In the rows, 128 means zero.
These are runs of 6 systems, one row a step. Runs of the same system follow the same rule from any start.
trace 1, z706:
[[119 125  98 152 143 137 137 116 159 134  98 155 125 157 111 129 113 115
  124 128 102 175]
 [ 90 110 165 120 146 111 105 124 120 147 159 142 150 129 110 132 124 146
  106  86 127 130]
 [111 120 118 183 124 145 133 136 125 100 103 116 155 124 139 135 147 144
  140 154  94 129]
 [158 125 148 107 173 138 107 138 142 106 104 146 116 134 106 149 109 144
  102  98 139 136]
 [100 110 137 150 131 118 133 119 100 116 167 107 132 143 147 156 160 120
  106 156 154 117]
 [165 129 142 137 132 121 129 133 127 106  89 117 117  75 119 118 149 137
  165 139 135 136]
 [174 123 123  89 138 143 124 143 114 127 161 125 129 166 157 158 121 111
  117 115 130 116]
 [ 83 143 125 136 104 115 155 128 128 123 149 135  84 107 113 132 161 102
  147 156 151 131]
 [172 111 133 108  99 114 136 135 120 146 103 121 166 101 141  95 107 152
  148 105 142 107]
 [138 153 100 120 140 136 146 130 138 131 153 145 114 187 136 129 125 108
  117 149  97 158]]
trace 2, z891:
[[119 122 133 138 103  90 193 139 153 146 158 153 188 144 157  91 114 141
  141  82  95 163]
 [134 167 116 112 138 132 124 154 115 158 111 165 135 125  73  67 126 170
  151 158  72 139]
 [111 190 134 102 101 159 107 151 141  97 148 136 140 110 130 142  67 173
   95 137 132 104]
 [ 86 124 121 175 135 113 136  90 176 109  82 104 127 165 151  83 119 143
   86 133 142 117]
 [157 104 143 114 147 107  59  79  86 178 120  89 155 115 117 103 125 144
  117 146 141 126]
 [101 174 139 138 120 151  80 116 127 103 184  97 103 111 150 178 147  84
  136 150  97 144]
 [ 91  80 133 141 140 142 118 134 153 114  72 126  84 132 131 129 153  99
  145  68 142  78]
 [155  59  92 127 120 136 133 118  71 168 129 134 161 152 126 177 124 111
  113 153 165 138]
 [143 149 153 130 143 106 144 116 156 110 167 147 113 100 120 171 133 100
  140 105 116 219]
 [101 107 159 135 136 124 155 180 123 122 128 145 149 131 136  91 167 149
  165  73  85  85]]
trace 3, z677 (10 x 22):
[[149 175 117 140 152 173 126 161 131  74 142 132 114 149 136 172 135 130
  121 164  81 144]
 [115 140 166 100 126  98 143 122 154 102 140 116  63 110 137 115 143 113
  121 101 193  99]
 [148 109 108 151  85 125 127 117  81 139 117  80 179 106 160 117 136 145
  139 182 146  96]
 [199 163 113 101 151 137 117 122 144 132 132 138 107 135 124 138 117  99
  154 134  86 187]
 [ 55 131 150 101  90 109 146 144 135 147 193 130 104 128 147 125 144  98
  143  77 135  95]
 [121  96  85 169  94 141 148 138 111 137  54 142 148  93  97 113 128 151
  157 175 143 111]
 [193 142 116  84 150 133 114 110 155 139 137 148 152 168 132 147  53 133
   86  92 123 184]
 [ 30 131 161 153 130  83 141 104 133 152 184 119 112 156 134  83 180 108
  128 114 111 125]
 [134 113 130 150 118 167  88 161 104 112  52 133 158  55  86 130 123 182
  165 135 108  95]
 [166 154  96 111 160 165 131 122 165  90 145 141 114 201 155 195  77 109
   65 129 135 164]]
trace 4, z676, 10 rows:
[[157  90 127 152 157 142 157 159 120  98  96 124 170 176 163 110 134 169
  114 113 119  85]
 [176 165 113  94 158 132 120 133  96 128 139 136  77 139  94 132 144 126
  122 204 144 141]
 [142 161 171 126  96 101 154 130 147  70 171  92 142  82 184 137 119 143
  120 114 160 124]
 [156 114  81 140 115 145 149 138 143 135  52 115 127 153 149  70 128 127
  161 144 109  80]
 [164 150 116  53 111 124  97 115 101 177 174 134 107 122 106 149  96 105
  117 146 165 143]
 [ 79 151 143 169  72  92 177 110 169 109 164 106 151 102 175 114 136 113
  146 113 116 158]
 [131 105 111 112 131 151  96 145 137 169  54 146 139 134  97  70 104 149
  158  87  89  83]
 [ 95 135 101  99 114 146 106 115  94 164 205 151 118 157 103 200 106  96
   91 161 146 162]
 [ 74 136 176 190 123  82 154  99 182  88 112 121 137  80 135 103 139 147
  129  97 128 171]
 [145  77 118 120 162 172  75 156  91 157  78 126 167 171 120 106 123 160
  131  99  85  61]]
trace 5, z189 (10 x 22):
[[151 121 174 103 140 100 144 135 109 106 209 124 149 130 155 176 134 131
  100 104 162 155]
 [151 134 144 162 149 119 170 157 120  70 109 105 103 120 156 104 198 138
  158 163 125 102]
 [214 136 124  57 127 139 105 147  92 140 133 122 131 119 125 134  99 142
  128 137 154 106]
 [115 158 109 126 100 107 202 134 142 112 181 149  87 136 141 147 146  90
  137 163 155 161]
 [140 133 144 119  98  94 132 123 125 149  94 100 127  83 130  36 142 148
  171 132 136  85]
 [146 145  67  99 100 172 127 149 112 167 144 158 161 161 117 143  83 127
  134 154  84 143]
 [ 62 169 146 124 115 106 142 115 182 119 138 158  61 100  96 117 127 103
  133 105 146 152]
 [ 94  96 122 157  83 121 119 114 114 156 103  88 197 131 161  75 115 162
  125 122 125  70]
 [148 142  87 137 171 171  90 120 142 135  96 165 129 163  81 160  93 132
  107 152  76 190]
 [ 61 145 190 113 119  95 109 106 159 115 199 115 111 105 146 147 128 106
  105  61 148 138]]
trace 6, z189, 10 rows:
[[146 142 122 102 129 133 103  90 164 120 143 104  78 143 156 165 111  64
  115 110 150 145]
 [100  87 128 156 108 104 123  86 105 153 133  77 114 126 156 110 179  84
  154 143 148 108]
 [177  93 104 130 129 150  99 129 102 162  91 133 160 100 107 149 123 110
  176 130  90 160]
 [108 109 138  91 135 124 153 150 150 142 168 173 101 146 119 160 125  87
  139  53 125 152]
 [ 68  89 147 160 120 108 155 146 100 126 114 130 131 112 114  97 179 154
  141 129 155  80]
 [188 120 113 125 139 150 127 152 110 126  89 159 192 115 100 146  77 185
  114 138 119 159]
 [113 174 159 102 157 105 161 137 167 102 192 160  99 170 134 135 120 127
   93  94 129 164]
 [ 91 145 159 158 114 118 120 135  99 102 127  79 127  99 148  80 173 165
  130 172 140  50]
 [213 142  77 115 121 179 105 128 127 113  83 125 158 127 133 167  68 140
  117 168 121 149]
 [109 158 145  95 140  86 145  87 173 137 190 132  60 167 140 128 132  68
  104  99 155 171]]
trace 7, z677 (10 x 22):
[[124 110  96 113 118 181  40 102 139 158  80 101  71 109 118 168 121  50
  175 103 105 107]
 [ 90  62  90 140  91 148 118  88 134 156 136 130 117 135 140 221 111  44
  124  96 164 154]
 [132  22 119 171 137  95 151  93 131 170  86 135 157 132 122 136 145  93
  151  82 146 170]
 [146  61 136 121 179 134 117 152  86 168 147 167 188 167 100 163 135 141
  123  79  88 159]
 [ 84 123 157 155 172 122 174 169 125  91 165 189 120 136  90 169 164 152
  114 112 121 176]
 [139 108 173 142 147 113 170 169 129  73 102 142 153 108 130 112 133 204
  102 103 172  91]
 [186 158 132 122 172 126 134 135  92 100 142 113 143 167 138 113 136 178
   85 199 139 124]
 [140 206 184 103 136  96 121 124 133  97 187 104  99  86 137 108 153 134
  141 145 120 148]
 [126 153 128 128  76 150 134 164 123  95 123  87 118  96 175 108 152 125
  173 147 119  49]
 [184 150  74  85 105 147 125 123 126 142  99 127  82 132 118 135  99 100
  133 181 166 120]]
trace 8, z393, 10 rows:
[[139  82 119 145 129 130 138 137  89 135 110 143 152 111 104 156 143 139
  137 151 147 139]
 [164 134 133 118 157 133 145 152 137 110 145 159 155 153 130 152 109 144
  115 107 104 166]
 [ 99 134 160 130 146 102 157 152 120 111 158 131 104 140 136 102 177 136
  132 128 132 105]
 [170 131 126 118 110 133 128 150  95 122 109 124 141  81 117 121 132 155
  156 163 143 111]
 [167 167 112 109 133 135 146 130 157 101 139 133 122 157 152 136  95 127
  104 142 125 151]
 [102 134 158 128 130  80 139 104 136 141 149 106 100 128 138  73 165 117
  132 125 152 118]
 [153 126 114 123  84 143  98 128 101 151 118  98 160  82 137 126 121 128
  172 149 108 116]
 [126 164 100 106 130 154 123 126 174 117 132 148  95 165 129 148  90 101
  111 118 110 150]
 [ 66  96 151 134 115  84 134  96 130 157 142 119 113 124 122  98 146 119
  117 109 179 111]
 [151 100 100 154 108 153 102 123  97 153  97 116 192 103 124 138 115 139
  157 146  91 140]]
trace 9, z393:
[[115 117 150  93 103 106 162 122 193 105 144 142 118 125 157 156  69 113
   94  35 188 138]
 [ 97  52  91 178 133 112 140  99  82 179 103 101 139 175 131  92 193 104
  141 175 136 101]
 [174 161 150  84 148 146  62 142 112 157 156 159 168  80  76 164  84 152
  144 103  68 200]
 [ 46 148 130 158 100 140 200 170 181  62 160 144 105 167 178 144 140 115
  111  95 124  97]
 [152  61 129 116 156 104 110 116  77 170  45 128 108 107  68  71 159 158
  141 153 187  82]
 [188 172 118 122 118 156 102 127 107 112 191 117 216 134 157 195  63 158
   86 161  93 192]
 [ 71 159 165 168 165  91 182 134 209  73 119 139  51 149 139  79 187 103
  148  84 104 141]
 [157  72 147  74  94 129  77 141  41 170 117  83 141  74 128 109 146 145
  160 130 181  19]
 [171 189  54 149 122 183 131 119 140  98 132 151 132 147 119 215  75 108
  104 219  94 226]
 [ 88 109 199 116 155  39 179  99 207 123 148 135  89 146 149  63 142 110
  108   6 169 142]]
trace 10, z676, 10 rows:
[[165 112 164 140 179 111 156 155 136  92 102 159 136 108 105 133 146 161
  137  99 122 168]
 [154 123 133 108 158 144 157 177  92 105 158 146 131 177 138 140 152 149
  112 139 126  96]
 [151 174 130 132 125 122 166 149 126  82 130 137  97  96 114 131 140 151
  127 189 158 140]
 [180 136 136 111 117 122 153 140 144 100 115 111 162 131 175 108  94 161
  114 112 152 102]
 [155 156  92 111 113 123 140 119 121 152 129 115 106 162 137  83 134 115
  135 184 127 115]
 [137 173 147  89  84 113 113 117 137 129 161 106 132  74 139 118 100 131
  142 122 144 131]
 [100 122  92 148  80 141 144 120 160 140 104 114 147 148 162 102 105 111
  143 109 105 113]
 [114 120 115  93 125 123  90 103 122 187 118 143 106 131  84 106 105 115
  129 121 138 134]
 [ 78 126 143 150  99 116 120 110 125 142 186 118 170 114 141 154 123 119
  121 117 112 156]
 [ 97 118 129 161 151 143 106 129 157 127  78 143 122 131 108 106 135 131
  143  99  81 133]]
trace 11, z706, 10 rows:
[[134  99 108 118  99 133 104 113 137 168  92 141 123  84 100 139 109  93
  171 100 124 151]
 [125  84 105 120 118 131 142 121 128 166 154 149 165 169 142 160 106  97
  125  86 113 163]
 [ 69 111 138 159 136 114 151 136 137 140 129 168 122 123  91 122 156 127
  151 106 103 162]
 [135 105 141 135 133 136 133 164 115 122 114 148 191 127 123 125 112 180
  125  97 106 115]
 [117 146 124 152 165 145 153 146 147  81 124 155 117 172 124 148 131 147
   92 147 117 149]
 [110 128 180 125 148 103 115 125 115 105 134 117 117 103 118 114 146 166
  102 123 169 100]
 [175 135 117 148 131 140 123 129 105  99 107  88 145 124 161 129 144 142
  133 182 123 113]
 [159 160 144  89 150 130 109 130 142 109 145 126  72 124 123 153 125 101
  123 126 147 140]
 [102 110 127 127  84 116 130 115 104 142 155  93 122 113 157 129 152  99
  142 139 164  88]
 [177 126  97 123 113 130 140 124 136 147  84 135 126 101 117 111 119 119
  170 145 121 154]]
trace 12, z891:
[[155 120 172 125 137  78 190 140 146  81 111 165 137  72 100 134 106 193
   99 111 214 167]
 [185 144 145 161 135  96 179 139 112 107 155  93 202 152 195  75 159 168
  137 156  86 137]
 [171 210 148  68 173 127 102 151 118 122 134 135  49 131  90  75 151 145
  136 173 119 107]
 [ 90 159 137 106  53 133 142 141 133  92 156  90 114  97 179 124 109 137
  116 138 190  45]
 [158 104  71 156 114 108 147  66 170 153  52  90 108 167 163  74 120  83
  136 153 146 132]
 [147 129 149  47 124  99  68  92  98 213 200 116 137 128 117 118 102 100
  129  94 129 145]
 [ 24 168 111 168  63 152 134 139 149 124 160 130 104  93 129 143 153  85
  181 143  71 131]
 [150  67  91 124 129 173 102 141 158 145  21 152 138 141 111 127  74 132
  140  65 124  91]
 [105 109 106 125 141 122 129  98  99 167 199 157 174 190 108 185  93 131
   56 150 143 189]
 [ 85 145 190 184 138  92 125 113 164  99 116 134 131  43  96 118 155 147
  163 101  98 194]]

Which system made each run below?
trace 13 (2 x 22):
[[136 140 172 115 144  96 163 145 143  94 159 143 109 109 132 140 144 130
  128  96 151 153]
 [136 115 133 134 113 120 158 157  96 116 127 111 151 129 153 100 156 157
  137 144 141  77]]

z677
trace 14 (2 x 22):
[[173  84  76 156 146 156 145 137 136 127  23 143 105 135 109 124 141 113
  166 154 131 125]
 [154 111 142  59 143 112 106 110 116 168 199 144 144 161 129 175  80 115
   76  79 164 163]]

z677
trace 15, 2 rows:
[[177 173 152  79 138 122 129 152 127 115 181 127 119 128 146 126 130 124
  145 116 103 138]
 [104 155 123 120  88 110 170 141 128 115 150 118  83 111 141 109 162 105
  154 158 153 103]]

z393
trace 16 (2 x 22):
[[166  99 123 111 182 139  81 102 144 137  65 129  93 150 102 128 109 121
  106 106 154 127]
 [103 116 154 144 131 115 107  99 103 122 203  98 156 131 156 180 140 115
   93 133 141 154]]

z393
trace 17, 2 rows:
[[ 71 142  99 128  86 146  93 117  80 186 174 119 188 152 123 119 103 149
  104 173  96 108]
 [ 85 184 132 159 134 139  75  88 189 114 108 128 112 104 102 135  90 126
  112 130  89 188]]

z676
trace 18, 2 rows:
[[154  95 168 111 171 103  90 103 111 138 103 123 132 114 101 119 121 157
   96 106 179 125]
 [128 135 140 168 142 137 114 125 105 102 174 103 172 137 160 168 149 134
  115 156  91 156]]

z677
trace 19, 2 rows:
[[108 160 121 145 141 139 151 144 111  86 127 128  85 141 116 124 158 151
   98 204 158  98]
 [184 165 161 108 116 102 114 107 138 102 126  91 137  73 148 117 101 155
  121 135 166 135]]

z677
trace 20:
[[ 88  94 139 168 133 166  87 124  99  84 142  78 142 150 175 190 152 128
   83 139 150  61]
 [206  90 126 166 180 134 105  87 131  88  65 103 116 114 126 185 128 119
  106 156 175 174]]

z189
trace 21:
[[110 118 179 193 116  85 123  87 163 109 121  80 175  65 168 101 149 128
  159  88  95 173]
 [143  92 104  99 166 184  71 164 110 161  88 135 124 181 120 121 137 105
  164  79  56  70]]

z676
trace 22, 2 rows:
[[122 113 165 117 107 103 121 142  72 144 150 117 133  54 106 124 172 137
  173 139 146 108]
 [184 143  91 136 109 169 173 172 133  89 119 147 159 131 153 174 107 131
  151 149  98 149]]

z677
trace 23 (2 x 22):
[[193 139 122 114 100 108 175 132 133 114 136 122 141  98 157 133 124 119
  155 141 146 163]
 [134 137 133  85 131 109 147 142 137 147 163 133  85 163 144  93 150  95
  152 101 123 111]]

z706
trace 24 (2 x 22):
[[156  90 129 151 106  92 166  97  95 117 149  84 151 121 178 145 156 113
  121 167 191 136]
 [193 145 143 100 159 106 133 136 129 130 118 127  86 104 120 100 170 103
  189 126 107 154]]

z706
trace 25 (2 x 22):
[[118 111 105 137  81 126 108  60 180 142 119  87 154 134 184 151  62  87
  100  89 148 144]
 [102  69 109 154 154 117  88  76 123 196  91 100 118 168 118  92 170  77
  153 115  95 129]]

z677
trace 26:
[[128 135 173 153 131 126 148 154 129  55 145 114 120  84 156 165 160 141
  135 118 148 114]
 [201  92 119 122 154 136 143 140 110 102  82 114 100 132 142 139 159 116
  145 146 165 105]]

z393
trace 27:
[[120 136 116 176 116 140 116 112 112 103 112 108 141 101 126 148 135 143
  120 191 135 139]
 [179 133 143 106 151 127 111 117 159 109 114 108 115 135 159 133 113 111
  128  91 126 139]]

z677
trace 28:
[[ 45 162 134 112 131 136  55  97 153 170 140 132 119 151  92  97  86 138
   90 108  98 116]
 [ 35 115 133 190  88 145  90 103 142 118  94 110 157  85 120 138 109 150
  117 122 124 110]]

z393
trace 29, 2 rows:
[[113 115 158 120 186 153  72 138 179 120  87 155 122 143 108 131 105 131
  127  26  71 134]
 [ 41  91 130 159 151 154 102 125 103 114 143 132 113 171 111 179 144 131
   65 143 162  88]]

z677
